In the data rows, the value 128 means zero.
Some points:
221/210/196/173/145/46/77/103/121/117/123/103/92/76/134/116/111/95/85/81/106/106/101/94/80/87/83/92/104/116/111/101/89/88/97/139/154/170/171
116/116/114/107/95/103/91/78/73/78/74/65/81/88/73/166/155/142/145/141/138/134/143/144/138/151/158/145/137/117/149/144/128/124/131/129/135/120/122
93/105/112/113/118/128/97/105/106/114/81/100/127/154/158/118/111/97/88/86/89/79/72/67/62/69/62/60/54/46/195/182/173/165/152/155/156/163/169
126/156/166/164/174/163/159/156/154/149/154/140/160/163/184/109/111/116/121/118/114/105/120/139/142/136/138/126/131/133/154/158/151/147/151/162/157/146/155
99/99/99/95/100/102/135/116/113/126/99/91/90/72/56/44/52/64/60/69/67/139/141/133/129/114/108/110/107/95/108/102/95/86/71/75/95/105/117
175/168/157/143/117/182/161/179/189/199/187/181/173/167/132/147/156/165/156/145/25/44/53/69/85/83/87/121/135/137/143/136/126/122/122/126/145/141/127
94/93/84/82/95/83/65/67/57/51/199/175/164/161/146/149/122/113/116/114/112/112/118/117/116/84/96/104/106/110/111/123/136/146/147/142/135/115/96
71/78/81/87/95/117/97/108/119/119/109/95/93/90/84/91/99/105/99/89/106/88/75/75/74/106/103/92/101/97/89/101/101/98/103/108/117/115/124
157/160/161/163/172/186/120/116/133/159/165/157/142/133/122/143/112/109/106/124/133/134/143/136/127/102/112/111/114/119/116/124/136/147/159/152/131/123/114
107/114/115/114/128/146/115/102/97/95/87/91/88/76/176/141/167/174/154/135/152/148/135/135/146/159/131/146/148/144/143/147/160/172/171/99/112/118/121
157/155/152/155/160/185/67/79/80/77/102/103/102/110/103/89/94/114/130/146/144/158/157/150/142/136/126/130/134/147/147/148/138/118/106/123/126/129/110
98/96/92/103/107/114/91/90/94/95/106/113/98/81/82/65/77/81/89/88/103/68/100/129/141/142/128/130/130/136/176/169/164/160/157/167/164/174/172
141/154/164/171/157/103/124/139/149/166/149/160/158/160/121/131/147/146/102/52/165/130/118/137/167/194/129/139/136/126/140/145/151/153/158/128/124/97/70
107/123/136/158/178/153/158/164/168/172/169/170/161/152/150/158/152/145/150/142/141/145/125/105/91/90/116/132/145/157/101/98/95/94/84/90/93/103/107
89/82/76/80/87/68/54/80/113/151/128/136/159/164/170/133/149/160/164/184/163/156/159/160/165/167/188/192/189/179/117/108/102/102/99/115/113/111/119
164/166/165/163/159/150/150/139/134/135/149/136/142/145/151/100/126/138/140/146/141/132/145/153/150/153/153/145/159/168/166/166/157/157/154/168/162/147/162
110/126/128/136/143/137/153/152/145/139/133/141/132/133/136/144/136/131/129/125/121/125/118/108/103/115/125/129/131/147/61/62/64/68/70/72/70/66/60
153/125/124/120/129/133/117/123/137/142/137/160/147/138/140/82/95/96/93/110/115/96/102/101/130/127/120/114/121/139/151/157/160/158/156/160/160/162/163
143/130/126/127/135/131/140/142/149/167/132/153/169/193/214/126/129/127/128/121/115/122/114/107/93/107/114/107/103/101/86/90/94/95/101/105/98/90/86
139/138/134/133/136/104/174/175/180/185/78/98/102/116/123/132/139/151/161/163/150/197/197/196/196/102/140/142/139/142/157/156/156/148/137/141/153/156/147
107/99/101/105/94/91/124/120/107/97/146/147/146/148/148/158/121/104/89/89/73/172/155/150/147/153/164/168/173/181/161/175/181/189/194/197/191/179/163
192/173/151/141/155/150/150/155/160/164/162/177/157/133/116/142/148/149/149/143/142/155/126/105/102/115/133/118/109/103/120/129/134/134/132/129/129/126/133
170/162/158/157/155/172/113/118/108/97/77/80/78/91/93/77/67/96/127/156/162/142/138/149/168/127/115/121/115/100/132/108/93/84/77/84/88/89/99
89/101/118/128/136/115/113/135/142/133/131/142/127/122/127/149/143/137/137/140/117/124/140/150/136/153/167/138/114/83/94/99/103/106/110/113/100/98/86
109/102/105/107/104/110/144/150/153/156/94/86/86/106/120/132/116/143/152/147/159/99/98/93/94/129/127/127/128/140/133/141/148/153/148/162/148/138/129
108/118/127/134/140/131/137/139/133/129/121/114/132/149/150/154/150/141/132/142/130/135/121/106/109/115/125/125/128/141/94/89/85/87/88/87/90/87/83
84/83/84/82/81/71/153/154/162/169/88/87/88/83/84/86/104/114/128/137/131/150/143/142/140/80/91/99/102/117/113/123/135/157/170/164/136/120/105
79/94/102/99/92/216/180/173/167/155/179/174/174/176/146/106/130/141/150/143/229/180/180/177/168/172/161/165/152/131/158/146/140/137/134/126/144/153/146
113/114/112/115/121/119/91/112/112/103/106/110/107/125/120/118/127/133/134/118/108/179/174/171/181/101/129/125/126/117/131/123/121/123/133/129/128/128/145
114/117/128/127/124/130/123/114/111/115/108/126/113/100/80/164/143/129/136/130/146/130/137/129/114/121/127/155/185/218/106/101/99/98/98/105/102/96/104
60/62/61/62/61/46/139/141/141/139/110/102/104/94/92/95/112/112/115/126/118/138/123/116/111/106/109/114/125/133/124/140/151/157/167/169/157/141/128
166/165/166/164/165/150/192/185/183/185/87/112/114/126/133/151/152/146/141/141/144/119/120/133/149/143/160/152/139/125/150/131/118/109/105/107/119/136/164
135/128/123/114/112/88/160/139/127/120/155/154/152/151/149/157/128/121/118/125/113/123/123/116/113/170/163/171/171/173/181/168/171/173/172/177/160/160/152
155/152/152/147/151/147/151/151/147/130/151/121/128/119/112/156/156/151/150/158/155/153/167/175/179/178/189/185/187/184/60/84/100/105/111/115/102/106/91
129/126/118/113/113/115/90/95/95/94/113/104/92/74/45/125/141/141/137/146/145/133/134/142/149/155/160/152/146/142/175/170/167/163/156/159/159/167/171
99/82/70/59/43/179/166/176/181/182/190/179/168/160/177/185/160/142/139/139/160/161/172/174/165/186/96/92/108/133/175/165/140/116/102/53/63/87/111
123/123/122/119/113/88/115/102/95/84/172/185/185/185/179/189/203/199/176/160/167/68/73/86/101/54/92/86/86/79/106/108/106/99/97/90/94/98/103
162/165/179/204/217/190/206/197/176/146/169/119/150/155/163/152/157/152/145/141/132/147/140/121/96/104/113/108/104/93/120/122/123/123/124/119/116/115/112
103/99/102/97/89/82/125/110/101/84/114/119/126/137/133/128/138/133/118/87/73/121/107/104/106/170/167/166/160/168/168/158/150/136/121/136/141/158/165
180/170/151/137/120/148/147/130/109/88/86/78/94/112/105/135/132/117/108/104/110/110/125/126/116/137/121/106/99/85/101/119/133/137/139/136/120/115/101
171/172/170/174/178/184/156/154/148/148/121/132/127/127/127/144/115/89/101/113/111/128/127/133/145/179/172/169/159/148/154/143/140/136/125/133/141/144/162
115/121/128/132/131/124/121/107/101/113/120/133/127/126/137/162/166/185/204/210/170/162/171/169/158/186/63/58/50/51/44/51/66/81/93/173/190/204/214
164/160/164/159/146/164/101/78/74/75/169/177/173/151/134/131/131/113/111/113/112/93/100/114/128/90/94/95/84/90/104/94/99/111/109/97/75/74/77
142/153/162/167/162/85/91/88/86/93/99/106/104/110/104/52/55/74/118/145/124/94/104/97/78/85/177/169/154/139/106/127/150/174/200/118/139/161/175
Along one direction, these points spread out more than along any other. For each point below, how far along it does it lie, from 0 to 99? 50 is the average, and the first point above lies past it. One standard deviation of the points above along it is 16.
79/94/102/99/92/216/180/173/167/155/179/174/174/176/146/106/130/141/150/143/229/180/180/177/168/172/161/165/152/131/158/146/140/137/134/126/144/153/146 39
71/78/81/87/95/117/97/108/119/119/109/95/93/90/84/91/99/105/99/89/106/88/75/75/74/106/103/92/101/97/89/101/101/98/103/108/117/115/124 64
153/125/124/120/129/133/117/123/137/142/137/160/147/138/140/82/95/96/93/110/115/96/102/101/130/127/120/114/121/139/151/157/160/158/156/160/160/162/163 61
109/102/105/107/104/110/144/150/153/156/94/86/86/106/120/132/116/143/152/147/159/99/98/93/94/129/127/127/128/140/133/141/148/153/148/162/148/138/129 60
141/154/164/171/157/103/124/139/149/166/149/160/158/160/121/131/147/146/102/52/165/130/118/137/167/194/129/139/136/126/140/145/151/153/158/128/124/97/70 42
162/165/179/204/217/190/206/197/176/146/169/119/150/155/163/152/157/152/145/141/132/147/140/121/96/104/113/108/104/93/120/122/123/123/124/119/116/115/112 21
107/123/136/158/178/153/158/164/168/172/169/170/161/152/150/158/152/145/150/142/141/145/125/105/91/90/116/132/145/157/101/98/95/94/84/90/93/103/107 23
135/128/123/114/112/88/160/139/127/120/155/154/152/151/149/157/128/121/118/125/113/123/123/116/113/170/163/171/171/173/181/168/171/173/172/177/160/160/152 60
